(in the rows, 128 means zero)
Rotation paths and how fast each direction turns (degrees per step)
Each turn is a multiple of 5 degrees from 10 to 175, or 0.
Each row of a path follows its step; steps can be skipped.

step 1: [134 125 136 140 121 123 123 132 126 121 134 133 124 140 124 117 119 123
 129 141 139 120 127 138 129 109 131 140 124 123 120 135 122 130 130 126
 124 132 127 138 137 124 122 127 133 114 120 131 127 116 103]
step 2: [131 122 116 129 128 113 118 116 129 114 138 127 132 125 130 135 121 115
 133 121 125 120 125 128 140 124 132 129 112 141 115 139 106 137 137 119
 117 123 126 127 134 127 122 126 138 133 129 128 129 122 125]
step 4: [111 126 115 125 135 132 121 147 115 134 131 127 129 130 120 142 118 125
 134 132 137 124 115 129 117 122 120 135 118 121 120 129 124 113 128 119
 138 121 129 120 128 125 126 134 133 136 128 130 137 113 123]
step 5: [129 149 134 132 133 133 118 120 119 126 134 128 123 144 121 141 114 131
 116 134 127 122 124 122 118 120 118 126 127 129 113 133 118 124 114 131
 124 129 126 119 139 127 125 140 142 130 126 132 120 130 138]
step 9: [128 139 136 128 134 112 112 122 123 119 131 121 133 123 115 142 122 130
 128 128 137 135 143 138 124 126 131 135 132 123 120 122 123 118 116 124
 131 131 124 112 115 126 139 116 118 124 130 133 129 124 115]
step 11: [117 134 129 113  99 125 124 120 125 120 136 134 125 132 114 134 115 126
 139 136 127 123 129 132 130 129 136 123 133 110 135 133 132 121 135 132
 127 126 122 138 127 123 130 137 131 124 124 137 115 129 121]
step 12: [111 126 117 117 129 117 127 116 137 117 132 146 123 120 118 145 135 119
 127 136 131 137 138 131 125 118 111 125 116 129 134 129 134 139 135 135
 126 125 125 126 129 123 133 128 136 127 133 131 120 117 128]
step 13: [120 134 134 135 122 129 122 127 136 116 116 121 126 125 123 117 114 132
 119 137 134 121 133 134 137 114 110 129 120 122 128 127 138 137 134 137
 127 121 137 115 129 134 122 119 132 114 139 139 121 123 124]
step 14: [124 135 124 124 123 127 126 141 133 115 129 126 129 121 130 136 117 123
 125 138 128 115 137 135 121 127 133 132 136 134 115 138 123 133 139 114
 133 122 140 138 128 132 116 111 128 127 127 140 127 106 122]
step 15: [117 135 128 118 134 130 116 117 129 108 124 134 136 136 126 121 122 140
 130 116 130 127 126 128 127 134 127 119 125 132 115 128 115 129 130 114
 123 127 120 141 146 126 133 120 131 114 128 132 116 115 134]
Directions:
[126 133 127 130 133 126 129 126 125 128 129 126 130 122 128 129 131 132
 127 126 129 127 130 129 132 129 128 128 125 125 131 127 128 132 126 131
 124 129 128 129 130 128 128 127 126 129 132 130 131 130 127] : 110
[131 127 127 128 128 129 124 128 131 129 128 128 131 130 125 126 126 132
 126 125 126 128 127 128 129 129 126 127 131 127 128 128 127 132 132 129
 128 131 128 124 132 129 126 132 129 130 135 126 124 129 131] : 140
[126 126 125 129 129 128 126 131 128 128 124 131 129 125 128 130 131 127
 128 129 127 127 127 126 129 126 128 133 124 127 127 123 131 125 132 132
 129 126 129 125 125 127 129 126 128 129 129 129 124 134 131] : 80
[130 123 126 128 127 126 126 127 128 129 128 129 129 130 124 129 129 124
 130 129 132 122 133 127 131 128 130 130 129 125 133 131 127 130 126 130
 128 126 131 127 129 126 130 127 127 125 129 123 127 128 128] : 35

step 1: [128 119 117 144 141 136 147 115 119 118 126 136 125 125 133 122 130 137
 124 121 127 141 138 121 116 130 130 117 132 118 126 125 122 131 118 123
 121 135 110 131 123 136 141 130 122 132 138 134 121 136 122]
step 5: [143 129 119 115 117 136 131 124 125 137 126 140 141 138 139 127 137 113
 120 130 126 120 131 124 118 119 122 129 110 128 129 137 134 109 133 132
 132 128 129 121 115 128 136 124 120 121 120 125 119 136 138]
step 6: [139 137 117 113 123 125 128 130 129 127 134 131 115 117 132 127 139 116
 130 132 120 124 129 113 116 117 124 130 132 136 138 129 126 140 130 119
 129 131 119 134 115 139 142 145 128 143 139 139 125 125 129]
step 7: [123 127 123 134 133 140 141 119 142 144 134 132 128 131 125 135 136 129
 112 123 132 142 134 119 115 109 135 122 140 129 116 115 131 146 131 118
 130 125 122 122 124 137 126 120 129 129 125 132 122 133 133]
step 8: [142 113 124 136 124 139 141 132 136 123 125 131 135 122 129 142 133 128
 133 123 115 130 132 127 129 123 123 130 121 122 124 143 122 131 116 115
 139 131 123 128 148 136 137 111 135 127 131 139 114 126 125]
step 9: [137 126 117 142 113 121 124 140 120 146 125 130 123 124 121 137 141 140
 125 134 126 127 119 134 143 124 129 114 124 141 127 138 139 136 136 128
 117 118 128 132 139 133 125 132 137 138 129 138 121 129 125]
step 10: [125 114 120 133 137 131 134 126 121 137 130 125 143 130 140 133 118 132
 133 124 127 123 113 121 135 122 124 117 129 128 119 135 148 124 136 132
 120 116 120 119 123 136 140 125 116 124 129 135 141 113 142]
step 12: [136 139 118 121 120 131 130 128 128 125 131 146 131 145 115 127 142 125
 140 129 124 132 125 122 124 125 138 111 129 129 144 120 133 124 128 112
 121 123 112 128 118 135 138 137 132 130 124 118 128 129 142]
step 13: [121 115 130 118 131 128 138 104 129 137 140 129 128 125 124 134 129 131
 123 126 110 124 123 114 129 133 138 131 136 120 123 121 127 134 134 114
 131 136 115 127 126 147 137 129 134 140 133 120 124 121 117]
step 15: [131 118 122 143 139 140 134 143 119 134 114 121 128 135 132 128 125 124
 141 130 128 126 128 118 145 129 129 129 122 135 147 136 136 131 131 129
 122 133 112 140 139 142 132 129 142 136 130 129 125 130 121]
Directions:
[126 129 127 126 127 125 130 128 127 131 130 127 125 128 127 128 126 129
 132 130 127 133 126 127 131 129 124 134 126 130 127 125 126 129 131 127
 129 125 129 131 126 131 130 125 128 128 125 131 125 130 124] : 160
[129 127 126 128 128 134 130 126 126 129 130 128 132 131 129 126 126 129
 127 126 126 127 126 126 126 134 127 128 127 128 123 124 130 131 131 128
 132 132 129 126 127 125 125 127 129 127 127 132 129 127 127] : 125
[130 129 126 125 128 128 129 128 126 121 132 125 133 127 130 128 128 129
 132 123 130 134 128 129 127 127 128 129 128 126 128 129 131 126 127 130
 128 126 123 130 128 128 131 128 129 127 127 130 129 127 128] : 160
[128 126 128 130 132 120 127 129 130 130 133 128 126 131 128 128 125 131
 125 125 127 128 129 125 123 125 131 130 128 126 126 127 127 129 129 130
 127 127 128 127 128 130 127 128 127 127 130 130 132 123 128] : 110
